In the data rows, 500 means zero.
Every row has a hidden score from 0 to 30. What is each row's score? 15 is about the middle. The score is a weighted sum of the row's numbers plus the product of two more (or one squared), each taken from its middle value.
array([436, 465, 507, 578, 495, 533, 564, 455, 388, 540, 422, 453, 483,
       539, 517, 482, 562, 447, 437, 593, 401, 487]) -> 9
array([545, 513, 639, 598, 490, 610, 492, 664, 475, 486, 553, 384, 630,
       534, 420, 651, 583, 515, 638, 480, 403, 485]) -> 15
array([547, 410, 490, 560, 531, 421, 498, 395, 537, 474, 445, 574, 417,
       566, 519, 491, 457, 524, 409, 485, 430, 342]) -> 14
array([493, 472, 391, 569, 403, 635, 484, 441, 487, 507, 516, 582, 454,
       369, 440, 369, 347, 542, 420, 414, 577, 499]) -> 11
array([556, 650, 618, 317, 559, 487, 530, 491, 537, 522, 454, 459, 495,
       443, 583, 510, 661, 405, 570, 480, 573, 636]) -> 18
array([612, 541, 657, 623, 543, 558, 489, 700, 468, 446, 603, 412, 565,
       524, 402, 643, 587, 525, 648, 512, 425, 478]) -> 18
array([501, 447, 483, 530, 549, 429, 539, 452, 460, 513, 445, 554, 445,
       589, 547, 472, 481, 485, 382, 492, 410, 386]) -> 11
array([415, 454, 609, 588, 387, 439, 460, 602, 388, 497, 476, 314, 620,
       489, 570, 588, 560, 453, 589, 404, 544, 599]) -> 14
array([528, 441, 385, 587, 379, 668, 473, 433, 497, 495, 552, 598, 460,
       385, 428, 362, 332, 558, 394, 368, 580, 473]) -> 11
array([635, 615, 625, 593, 591, 539, 499, 690, 516, 487, 646, 472, 510,
       522, 379, 637, 586, 539, 630, 542, 380, 427]) -> 15
array([681, 685, 609, 565, 640, 520, 508, 655, 570, 485, 670, 546, 421,
       584, 313, 626, 607, 533, 619, 615, 366, 376]) -> 21
array([386, 409, 461, 452, 476, 679, 440, 506, 511, 482, 406, 497, 535,
       297, 628, 318, 440, 590, 464, 413, 555, 556]) -> 12
array([538, 430, 482, 547, 540, 401, 515, 414, 533, 508, 482, 568, 438,
       536, 540, 497, 466, 509, 413, 482, 406, 341]) -> 14
array([513, 493, 631, 606, 474, 608, 493, 641, 470, 507, 528, 379, 662,
       558, 407, 643, 572, 490, 646, 493, 406, 499]) -> 15
array([496, 428, 465, 451, 522, 444, 549, 462, 452, 544, 453, 543, 495,
       559, 475, 415, 483, 567, 377, 468, 526, 515]) -> 20
array([466, 436, 472, 480, 537, 464, 535, 431, 442, 498, 361, 538, 390,
       545, 517, 454, 465, 513, 423, 536, 454, 429]) -> 16
array([674, 695, 606, 571, 645, 522, 506, 656, 567, 496, 684, 551, 425,
       562, 313, 624, 602, 538, 609, 604, 363, 375]) -> 18
array([483, 470, 338, 489, 448, 465, 438, 487, 553, 384, 609, 590, 557,
       507, 540, 475, 413, 531, 483, 481, 580, 511]) -> 16
array([380, 505, 477, 429, 523, 599, 626, 373, 429, 486, 345, 464, 441,
       527, 440, 462, 623, 422, 451, 686, 463, 589]) -> 14
array([366, 517, 483, 399, 530, 419, 405, 559, 595, 571, 400, 342, 587,
       481, 562, 483, 525, 529, 517, 408, 611, 672]) -> 15
array([466, 628, 496, 467, 529, 496, 540, 486, 424, 463, 412, 488, 420,
       401, 565, 446, 516, 364, 438, 422, 626, 534]) -> 19
array([362, 465, 547, 334, 490, 560, 424, 493, 633, 615, 445, 360, 443,
       378, 639, 342, 660, 717, 419, 529, 467, 644]) -> 26
array([508, 438, 477, 524, 540, 432, 542, 439, 468, 517, 417, 556, 423,
       566, 526, 476, 472, 487, 422, 514, 417, 386]) -> 13
array([508, 417, 444, 456, 527, 401, 550, 445, 481, 560, 456, 562, 484,
       537, 468, 430, 461, 551, 416, 501, 520, 502]) -> 14
array([575, 394, 494, 574, 526, 418, 489, 370, 559, 479, 464, 589, 408,
       592, 523, 489, 475, 533, 403, 474, 459, 318]) -> 15
array([479, 405, 462, 467, 505, 434, 516, 465, 467, 587, 464, 532, 487,
       492, 458, 382, 458, 606, 435, 506, 515, 528]) -> 19
array([645, 616, 631, 592, 588, 543, 504, 689, 516, 473, 639, 474, 503,
       542, 374, 636, 598, 534, 624, 542, 387, 425]) -> 17
array([645, 672, 571, 428, 498, 537, 556, 484, 470, 474, 590, 522, 453,
       510, 515, 592, 468, 346, 461, 461, 575, 528]) -> 20
array([440, 460, 512, 564, 480, 557, 566, 449, 383, 540, 410, 451, 471,
       546, 511, 485, 576, 452, 437, 586, 415, 491]) -> 11
array([425, 413, 519, 638, 406, 418, 447, 628, 378, 465, 487, 376, 581,
       517, 529, 552, 506, 471, 605, 424, 588, 603]) -> 17
array([427, 437, 612, 623, 398, 389, 472, 632, 355, 489, 501, 339, 611,
       482, 555, 577, 548, 444, 605, 415, 548, 593]) -> 13
array([650, 656, 612, 579, 615, 526, 506, 679, 547, 507, 670, 511, 462,
       519, 346, 630, 589, 541, 628, 575, 364, 401]) -> 14
array([346, 457, 542, 322, 494, 559, 417, 501, 655, 627, 444, 358, 433,
       349, 661, 343, 670, 728, 428, 543, 444, 647]) -> 17
array([600, 567, 635, 598, 547, 566, 490, 693, 492, 482, 616, 428, 555,
       499, 402, 648, 583, 537, 644, 505, 393, 454]) -> 16
array([504, 460, 319, 489, 440, 474, 432, 482, 579, 361, 650, 599, 560,
       472, 557, 469, 400, 550, 474, 481, 578, 493]) -> 15
array([406, 507, 489, 433, 493, 644, 626, 374, 415, 484, 338, 462, 441,
       551, 438, 476, 655, 428, 441, 647, 464, 589]) -> 17
array([651, 626, 620, 588, 599, 525, 501, 685, 526, 492, 644, 491, 479,
       529, 358, 634, 587, 536, 645, 570, 377, 416]) -> 15
array([355, 522, 431, 354, 563, 400, 417, 553, 609, 600, 381, 416, 557,
       493, 532, 443, 488, 543, 532, 444, 605, 660]) -> 15
array([561, 399, 478, 576, 540, 394, 489, 372, 560, 480, 450, 588, 403,
       550, 508, 486, 439, 539, 439, 510, 443, 321]) -> 14
array([627, 614, 627, 588, 598, 528, 500, 687, 519, 475, 642, 470, 512,
       534, 381, 632, 583, 528, 624, 550, 388, 429]) -> 15
array([513, 462, 315, 490, 450, 475, 434, 478, 583, 353, 656, 599, 565,
       477, 561, 469, 398, 548, 479, 483, 584, 488]) -> 16
array([489, 456, 407, 552, 392, 650, 487, 452, 477, 506, 489, 572, 454,
       376, 457, 357, 379, 557, 435, 402, 582, 504]) -> 14
array([477, 515, 608, 578, 491, 622, 497, 612, 506, 504, 506, 375, 681,
       576, 424, 644, 564, 487, 612, 487, 394, 482]) -> 14
array([431, 442, 612, 601, 385, 418, 473, 608, 374, 498, 475, 328, 606,
       483, 554, 586, 559, 449, 617, 424, 546, 594]) -> 14
array([383, 519, 550, 558, 483, 621, 487, 540, 552, 568, 446, 361, 730,
       563, 412, 639, 517, 466, 633, 536, 371, 497]) -> 10
array([563, 406, 476, 571, 545, 385, 492, 377, 561, 491, 467, 590, 412,
       545, 520, 488, 446, 529, 429, 510, 429, 314]) -> 13
array([400, 448, 590, 584, 410, 396, 458, 595, 408, 513, 472, 318, 615,
       462, 563, 581, 528, 444, 628, 451, 537, 595]) -> 14
array([569, 522, 645, 622, 538, 544, 486, 700, 470, 468, 606, 398, 595,
       472, 409, 639, 558, 521, 662, 517, 413, 489]) -> 14
array([520, 431, 470, 531, 544, 414, 525, 419, 491, 500, 408, 561, 410,
       533, 506, 480, 442, 508, 453, 535, 414, 374]) -> 15
array([558, 411, 476, 573, 545, 387, 493, 377, 560, 482, 473, 587, 413,
       532, 516, 487, 443, 535, 424, 510, 433, 318]) -> 13
array([600, 561, 492, 472, 437, 666, 540, 439, 482, 479, 581, 566, 456,
       476, 369, 511, 337, 429, 417, 455, 640, 508]) -> 14
array([434, 461, 514, 568, 484, 553, 566, 451, 384, 536, 417, 452, 481,
       552, 519, 481, 577, 446, 422, 579, 415, 491]) -> 10
array([516, 434, 484, 524, 532, 451, 524, 429, 469, 490, 405, 555, 412,
       561, 517, 479, 465, 514, 415, 493, 422, 380]) -> 15
array([480, 470, 329, 488, 461, 425, 435, 485, 561, 388, 611, 592, 554,
       486, 533, 473, 390, 526, 519, 527, 567, 512]) -> 15
array([649, 658, 561, 433, 481, 552, 552, 480, 472, 482, 594, 534, 444,
       513, 488, 592, 451, 361, 475, 476, 568, 517]) -> 20
array([557, 388, 477, 581, 534, 393, 483, 377, 565, 487, 468, 595, 406,
       556, 522, 479, 449, 537, 417, 491, 448, 315]) -> 13
array([378, 507, 484, 429, 510, 619, 624, 378, 424, 490, 349, 462, 445,
       532, 447, 466, 634, 425, 436, 660, 465, 590]) -> 15
array([462, 433, 465, 429, 513, 465, 545, 483, 427, 581, 419, 516, 471,
       528, 470, 404, 492, 574, 420, 497, 502, 538]) -> 17
array([417, 449, 421, 569, 440, 405, 442, 572, 459, 453, 550, 487, 570,
       493, 528, 510, 441, 496, 563, 476, 572, 564]) -> 15
array([366, 534, 444, 341, 566, 414, 415, 551, 619, 590, 376, 401, 558,
       504, 546, 445, 516, 544, 512, 428, 608, 663]) -> 15
array([509, 548, 598, 262, 603, 486, 434, 565, 657, 616, 474, 423, 544,
       333, 649, 420, 608, 573, 566, 420, 576, 659]) -> 19
array([541, 523, 628, 605, 537, 555, 495, 670, 489, 473, 577, 396, 621,
       498, 417, 638, 551, 515, 654, 526, 404, 479]) -> 14
array([509, 429, 481, 529, 539, 431, 520, 429, 484, 495, 421, 559, 419,
       554, 524, 478, 456, 509, 411, 499, 417, 374]) -> 13
array([445, 505, 475, 466, 529, 560, 628, 430, 384, 509, 372, 492, 463,
       604, 420, 475, 595, 423, 417, 570, 458, 553]) -> 15
array([408, 457, 404, 551, 452, 423, 438, 566, 453, 450, 536, 497, 573,
       508, 527, 497, 435, 494, 534, 458, 574, 560]) -> 15
array([551, 402, 465, 583, 555, 353, 488, 369, 580, 508, 496, 596, 418,
       507, 522, 479, 427, 532, 443, 530, 435, 311]) -> 12
array([364, 538, 435, 330, 588, 395, 416, 541, 634, 596, 370, 417, 549,
       513, 544, 432, 503, 545, 523, 455, 606, 669]) -> 14
array([484, 478, 345, 487, 452, 467, 436, 492, 547, 370, 625, 589, 571,
       521, 551, 475, 420, 530, 455, 470, 577, 512]) -> 16
array([407, 461, 458, 413, 548, 492, 531, 430, 437, 515, 335, 512, 365,
       515, 581, 430, 519, 531, 392, 563, 489, 497]) -> 18
array([491, 471, 336, 484, 448, 468, 435, 487, 562, 364, 630, 593, 564,
       508, 553, 475, 415, 534, 466, 477, 581, 504]) -> 16
array([564, 396, 473, 578, 544, 373, 490, 371, 572, 499, 476, 593, 407,
       535, 513, 486, 441, 532, 449, 523, 436, 315]) -> 13
array([595, 544, 639, 613, 549, 538, 492, 693, 495, 470, 607, 420, 559,
       486, 396, 642, 566, 524, 668, 539, 415, 471]) -> 14
array([448, 596, 507, 444, 529, 519, 517, 497, 423, 451, 392, 475, 439,
       389, 592, 420, 516, 392, 453, 414, 618, 540]) -> 16
array([485, 455, 491, 568, 529, 445, 555, 481, 409, 552, 447, 520, 463,
       573, 539, 473, 510, 461, 401, 525, 414, 432]) -> 9
array([358, 497, 558, 565, 446, 635, 503, 525, 523, 613, 447, 378, 772,
       605, 375, 620, 523, 445, 619, 548, 335, 487]) -> 9
array([355, 454, 440, 518, 473, 443, 438, 587, 453, 505, 429, 416, 591,
       523, 526, 487, 458, 489, 529, 414, 594, 611]) -> 15
array([529, 435, 484, 546, 552, 390, 521, 411, 535, 491, 483, 567, 443,
       542, 542, 488, 457, 506, 398, 494, 414, 345]) -> 10
array([519, 431, 482, 535, 543, 421, 516, 422, 500, 490, 435, 562, 424,
       557, 529, 485, 457, 509, 408, 497, 417, 360]) -> 13
array([606, 568, 495, 468, 441, 659, 545, 436, 485, 478, 576, 566, 452,
       472, 369, 518, 342, 430, 437, 461, 637, 511]) -> 15
array([609, 559, 649, 610, 562, 554, 493, 698, 479, 449, 615, 423, 561,
       523, 402, 640, 586, 526, 632, 512, 415, 466]) -> 17
array([485, 554, 602, 256, 615, 457, 442, 563, 661, 607, 481, 421, 548,
       343, 656, 416, 603, 552, 552, 435, 580, 657]) -> 14
array([365, 444, 438, 564, 455, 445, 439, 590, 428, 472, 475, 434, 591,
       528, 530, 495, 453, 478, 522, 416, 595, 598]) -> 14
array([350, 537, 521, 503, 489, 642, 477, 465, 604, 573, 384, 351, 736,
       584, 401, 619, 532, 445, 623, 588, 397, 542]) -> 11
array([358, 504, 429, 418, 531, 415, 425, 564, 550, 571, 394, 412, 574,
       486, 521, 461, 467, 525, 545, 432, 595, 643]) -> 16
array([557, 430, 488, 551, 557, 390, 518, 388, 550, 469, 472, 575, 437,
       578, 536, 490, 467, 503, 400, 502, 430, 332]) -> 12
array([583, 523, 650, 616, 513, 587, 487, 690, 463, 464, 585, 398, 600,
       519, 414, 648, 587, 522, 642, 488, 412, 485]) -> 16
array([493, 545, 586, 260, 610, 468, 429, 568, 670, 632, 477, 423, 549,
       285, 644, 414, 587, 584, 582, 441, 565, 663]) -> 23
array([410, 452, 599, 585, 408, 416, 464, 595, 400, 496, 470, 317, 620,
       485, 567, 581, 542, 446, 601, 432, 546, 598]) -> 13
array([330, 528, 532, 530, 486, 638, 491, 478, 572, 576, 406, 363, 762,
       609, 393, 622, 512, 435, 613, 595, 365, 510]) -> 12
array([532, 410, 483, 555, 548, 396, 496, 395, 543, 483, 449, 573, 414,
       546, 520, 485, 440, 524, 421, 503, 429, 336]) -> 13
array([385, 486, 551, 565, 454, 619, 512, 505, 535, 606, 415, 387, 750,
       625, 353, 620, 517, 435, 669, 598, 345, 489]) -> 12
array([460, 430, 464, 442, 520, 453, 541, 484, 439, 576, 448, 522, 490,
       519, 476, 398, 480, 579, 399, 477, 504, 531]) -> 16
array([504, 496, 622, 605, 479, 601, 492, 636, 474, 515, 526, 377, 672,
       544, 404, 639, 558, 489, 645, 502, 395, 499]) -> 13
array([521, 621, 611, 299, 573, 465, 498, 521, 570, 569, 477, 447, 510,
       399, 615, 486, 637, 444, 560, 462, 566, 635]) -> 20
array([550, 466, 377, 590, 388, 647, 480, 421, 495, 481, 537, 601, 441,
       388, 401, 383, 324, 532, 417, 409, 583, 480]) -> 12
array([382, 444, 414, 564, 438, 433, 433, 583, 432, 486, 500, 465, 568,
       484, 516, 500, 437, 496, 558, 445, 574, 578]) -> 17
array([674, 660, 614, 575, 605, 540, 510, 668, 540, 493, 647, 514, 459,
       548, 339, 635, 601, 543, 632, 578, 367, 399]) -> 17
array([381, 457, 530, 351, 482, 544, 441, 493, 581, 622, 439, 383, 444,
       389, 598, 349, 622, 702, 443, 534, 463, 629]) -> 22
array([502, 458, 318, 494, 445, 486, 427, 485, 582, 347, 680, 600, 573,
       479, 584, 460, 401, 553, 439, 449, 587, 481]) -> 14
array([585, 360, 471, 601, 501, 416, 472, 366, 558, 496, 465, 621, 384,
       584, 518, 473, 460, 561, 410, 469, 490, 321]) -> 17
array([339, 523, 532, 541, 489, 613, 477, 511, 576, 584, 434, 356, 746,
       551, 414, 627, 503, 455, 621, 566, 376, 516]) -> 8
array([632, 625, 531, 438, 481, 594, 547, 458, 481, 466, 571, 538, 458,
       492, 444, 553, 405, 391, 451, 473, 611, 525]) -> 16
array([406, 420, 531, 641, 408, 414, 443, 641, 369, 471, 504, 367, 597,
       502, 544, 554, 510, 466, 580, 400, 577, 603]) -> 15
array([357, 472, 440, 379, 557, 473, 517, 442, 478, 563, 335, 502, 347,
       432, 614, 422, 533, 556, 407, 591, 486, 536]) -> 22
array([487, 488, 398, 549, 421, 597, 495, 453, 469, 506, 482, 573, 436,
       363, 449, 374, 366, 521, 452, 437, 576, 506]) -> 12
array([398, 477, 581, 582, 430, 625, 497, 552, 499, 596, 456, 381, 746,
       619, 377, 621, 542, 444, 627, 535, 362, 499]) -> 12
array([374, 445, 427, 538, 467, 435, 445, 577, 439, 485, 430, 437, 574,
       534, 509, 487, 446, 481, 559, 447, 598, 598]) -> 16
array([489, 473, 345, 482, 451, 476, 436, 492, 553, 365, 628, 589, 568,
       533, 559, 475, 426, 529, 448, 460, 581, 508]) -> 17
array([581, 516, 645, 617, 537, 545, 491, 689, 481, 460, 588, 403, 586,
       505, 404, 641, 567, 516, 671, 533, 423, 485]) -> 15
array([553, 415, 478, 559, 535, 390, 502, 390, 550, 504, 462, 577, 415,
       524, 518, 496, 447, 525, 447, 514, 414, 329]) -> 15
array([515, 692, 648, 383, 483, 548, 638, 401, 404, 417, 439, 514, 469,
       534, 495, 577, 730, 226, 650, 615, 506, 614]) -> 17
array([481, 435, 448, 449, 535, 419, 553, 463, 456, 561, 452, 546, 491,
       519, 470, 422, 461, 555, 403, 492, 512, 516]) -> 14
array([489, 478, 334, 490, 450, 469, 434, 486, 560, 363, 633, 591, 565,
       494, 548, 475, 407, 536, 469, 477, 575, 506]) -> 16
array([542, 375, 444, 502, 478, 403, 515, 422, 506, 581, 498, 593, 473,
       511, 474, 407, 456, 606, 416, 480, 548, 474]) -> 17
array([518, 686, 638, 382, 490, 525, 639, 398, 409, 421, 430, 517, 467,
       526, 489, 572, 717, 221, 675, 642, 504, 607]) -> 16
array([570, 398, 487, 572, 531, 404, 492, 372, 566, 484, 478, 591, 415,
       577, 530, 487, 473, 532, 402, 478, 452, 310]) -> 13
array([503, 391, 446, 491, 503, 401, 515, 440, 501, 591, 490, 568, 487,
       493, 471, 398, 442, 601, 430, 500, 525, 493]) -> 15
array([530, 438, 479, 538, 557, 410, 520, 412, 501, 477, 430, 566, 428,
       565, 523, 482, 450, 502, 413, 512, 417, 360]) -> 13
array([606, 520, 652, 614, 525, 572, 496, 684, 470, 443, 568, 404, 586,
       548, 404, 645, 590, 512, 659, 512, 427, 482]) -> 19
array([423, 449, 462, 441, 537, 477, 534, 435, 428, 514, 350, 520, 378,
       513, 550, 437, 486, 526, 410, 551, 469, 466]) -> 16
array([531, 428, 481, 538, 544, 408, 523, 408, 513, 485, 427, 564, 421,
       550, 516, 485, 450, 504, 432, 521, 423, 361]) -> 13
array([555, 405, 480, 575, 538, 391, 489, 377, 564, 497, 486, 587, 418,
       531, 524, 489, 450, 536, 420, 492, 436, 315]) -> 13
array([559, 402, 474, 573, 546, 374, 489, 370, 570, 493, 470, 591, 410,
       542, 516, 485, 440, 530, 441, 519, 434, 313]) -> 13
array([483, 471, 339, 481, 442, 468, 433, 493, 567, 370, 649, 590, 568,
       493, 561, 479, 416, 542, 462, 475, 577, 504]) -> 15
array([478, 441, 474, 502, 544, 450, 531, 429, 454, 497, 380, 546, 404,
       549, 516, 463, 455, 509, 425, 527, 437, 409]) -> 15
array([662, 676, 575, 424, 496, 514, 558, 485, 465, 487, 577, 526, 435,
       520, 522, 605, 482, 333, 495, 480, 558, 521]) -> 25
array([486, 433, 473, 442, 514, 470, 550, 474, 438, 547, 443, 531, 494,
       577, 479, 414, 502, 567, 365, 451, 518, 524]) -> 22
array([341, 530, 532, 526, 472, 652, 487, 476, 574, 585, 397, 358, 752,
       597, 391, 627, 523, 444, 624, 585, 371, 519]) -> 12
array([383, 479, 550, 575, 441, 609, 502, 529, 521, 632, 438, 387, 747,
       576, 356, 624, 510, 449, 682, 582, 333, 489]) -> 8
array([655, 654, 610, 582, 615, 518, 504, 677, 541, 499, 661, 508, 465,
       517, 343, 631, 583, 542, 642, 585, 366, 401]) -> 15
array([421, 450, 614, 581, 391, 451, 464, 599, 388, 486, 468, 315, 621,
       525, 577, 586, 574, 447, 568, 394, 553, 596]) -> 14
array([516, 503, 624, 605, 502, 581, 494, 646, 488, 493, 543, 382, 652,
       533, 412, 639, 554, 497, 654, 520, 402, 493]) -> 14
array([495, 469, 328, 481, 451, 460, 435, 487, 574, 361, 648, 593, 564,
       486, 557, 474, 404, 543, 478, 491, 579, 498]) -> 15
array([501, 454, 507, 602, 510, 476, 556, 492, 388, 542, 444, 492, 479,
       598, 531, 485, 546, 451, 401, 520, 416, 455]) -> 10
array([471, 475, 342, 489, 450, 465, 434, 495, 545, 382, 620, 585, 568,
       500, 547, 471, 412, 530, 457, 469, 577, 516]) -> 15
array([467, 430, 458, 440, 532, 433, 547, 472, 445, 565, 435, 527, 481,
       524, 464, 399, 468, 571, 418, 515, 509, 533]) -> 18
array([622, 576, 497, 471, 442, 673, 547, 436, 472, 452, 573, 565, 458,
       505, 367, 514, 351, 428, 414, 447, 639, 505]) -> 16
array([526, 433, 381, 588, 375, 652, 475, 424, 515, 497, 550, 601, 452,
       370, 421, 361, 316, 554, 415, 391, 583, 472]) -> 10
array([527, 431, 481, 537, 546, 416, 523, 422, 502, 491, 438, 564, 425,
       562, 527, 483, 460, 500, 411, 505, 415, 364]) -> 12
array([625, 610, 517, 455, 467, 605, 547, 454, 482, 482, 592, 556, 456,
       473, 416, 548, 373, 407, 454, 483, 602, 514]) -> 16
array([546, 447, 381, 591, 383, 654, 481, 417, 510, 474, 543, 601, 447,
       394, 410, 370, 324, 534, 408, 397, 594, 473]) -> 12
array([365, 467, 546, 338, 491, 563, 422, 500, 618, 614, 453, 362, 450,
       385, 638, 342, 658, 717, 409, 513, 458, 643]) -> 26
array([511, 689, 642, 383, 488, 535, 635, 402, 406, 423, 441, 515, 471,
       522, 493, 576, 718, 227, 660, 630, 504, 610]) -> 16
array([564, 403, 476, 572, 548, 378, 493, 375, 567, 496, 484, 594, 416,
       551, 528, 486, 453, 531, 419, 508, 434, 309]) -> 13
array([500, 449, 394, 556, 388, 641, 485, 448, 482, 517, 493, 582, 444,
       370, 441, 362, 363, 558, 451, 416, 575, 495]) -> 13
array([399, 457, 456, 416, 538, 488, 535, 431, 436, 531, 337, 513, 361,
       498, 576, 431, 511, 531, 411, 577, 481, 494]) -> 18
array([563, 364, 459, 599, 518, 380, 471, 367, 570, 512, 469, 616, 387,
       523, 506, 472, 426, 556, 448, 509, 467, 319]) -> 15
array([523, 563, 606, 274, 598, 468, 458, 553, 624, 587, 473, 427, 530,
       366, 643, 432, 605, 534, 561, 437, 588, 641]) -> 16
array([560, 409, 479, 571, 550, 385, 497, 377, 565, 482, 473, 585, 419,
       552, 522, 487, 450, 526, 424, 507, 436, 318]) -> 13
array([421, 423, 485, 614, 405, 454, 443, 611, 395, 457, 489, 410, 576,
       538, 526, 539, 504, 481, 568, 404, 595, 594]) -> 18
array([670, 691, 604, 567, 634, 517, 500, 661, 570, 505, 688, 553, 417,
       548, 308, 627, 601, 544, 620, 606, 352, 372]) -> 16
array([371, 459, 452, 395, 531, 529, 558, 431, 416, 558, 330, 509, 363,
       488, 599, 430, 544, 526, 398, 594, 486, 508]) -> 20
array([408, 453, 411, 550, 442, 436, 441, 566, 456, 447, 535, 493, 567,
       515, 526, 500, 446, 493, 532, 447, 578, 563]) -> 15
array([397, 467, 458, 415, 541, 495, 529, 434, 431, 528, 343, 509, 365,
       489, 580, 434, 513, 539, 396, 560, 483, 498]) -> 18
array([555, 397, 476, 566, 542, 377, 495, 373, 566, 483, 448, 583, 400,
       538, 505, 484, 436, 530, 453, 534, 441, 323]) -> 13
array([484, 582, 601, 276, 607, 437, 454, 554, 626, 612, 496, 429, 538,
       333, 647, 436, 597, 518, 563, 450, 566, 647]) -> 18
array([389, 402, 458, 451, 476, 681, 441, 505, 522, 489, 400, 504, 534,
       300, 632, 319, 442, 590, 471, 414, 552, 556]) -> 12
array([382, 524, 439, 337, 578, 388, 413, 535, 636, 598, 355, 406, 542,
       515, 536, 444, 508, 539, 552, 477, 610, 668]) -> 16
array([675, 689, 609, 571, 636, 530, 498, 668, 558, 507, 691, 549, 424,
       564, 320, 629, 610, 540, 608, 579, 352, 373]) -> 16
array([644, 645, 624, 583, 605, 543, 504, 685, 521, 484, 657, 489, 493,
       538, 369, 633, 594, 540, 605, 545, 375, 415]) -> 16
array([369, 496, 546, 569, 457, 611, 508, 514, 530, 612, 434, 382, 762,
       585, 357, 617, 502, 444, 663, 590, 333, 488]) -> 9
array([344, 521, 531, 539, 490, 618, 482, 506, 577, 583, 424, 356, 744,
       563, 409, 627, 507, 453, 626, 571, 380, 515]) -> 9
array([423, 459, 406, 545, 448, 423, 443, 553, 474, 437, 564, 513, 570,
       511, 532, 499, 440, 498, 525, 469, 576, 555]) -> 15
array([536, 687, 640, 396, 487, 501, 648, 428, 408, 452, 469, 521, 451,
       527, 514, 578, 704, 231, 657, 601, 491, 579]) -> 14
array([367, 460, 446, 393, 545, 509, 555, 431, 424, 559, 329, 509, 359,
       479, 600, 424, 534, 525, 408, 608, 486, 510]) -> 19
array([443, 458, 466, 420, 542, 483, 575, 491, 399, 562, 418, 516, 477,
       568, 488, 415, 516, 537, 364, 472, 505, 540]) -> 16
array([445, 454, 455, 423, 551, 458, 572, 483, 409, 564, 408, 522, 469,
       555, 479, 407, 494, 533, 392, 514, 499, 543]) -> 16
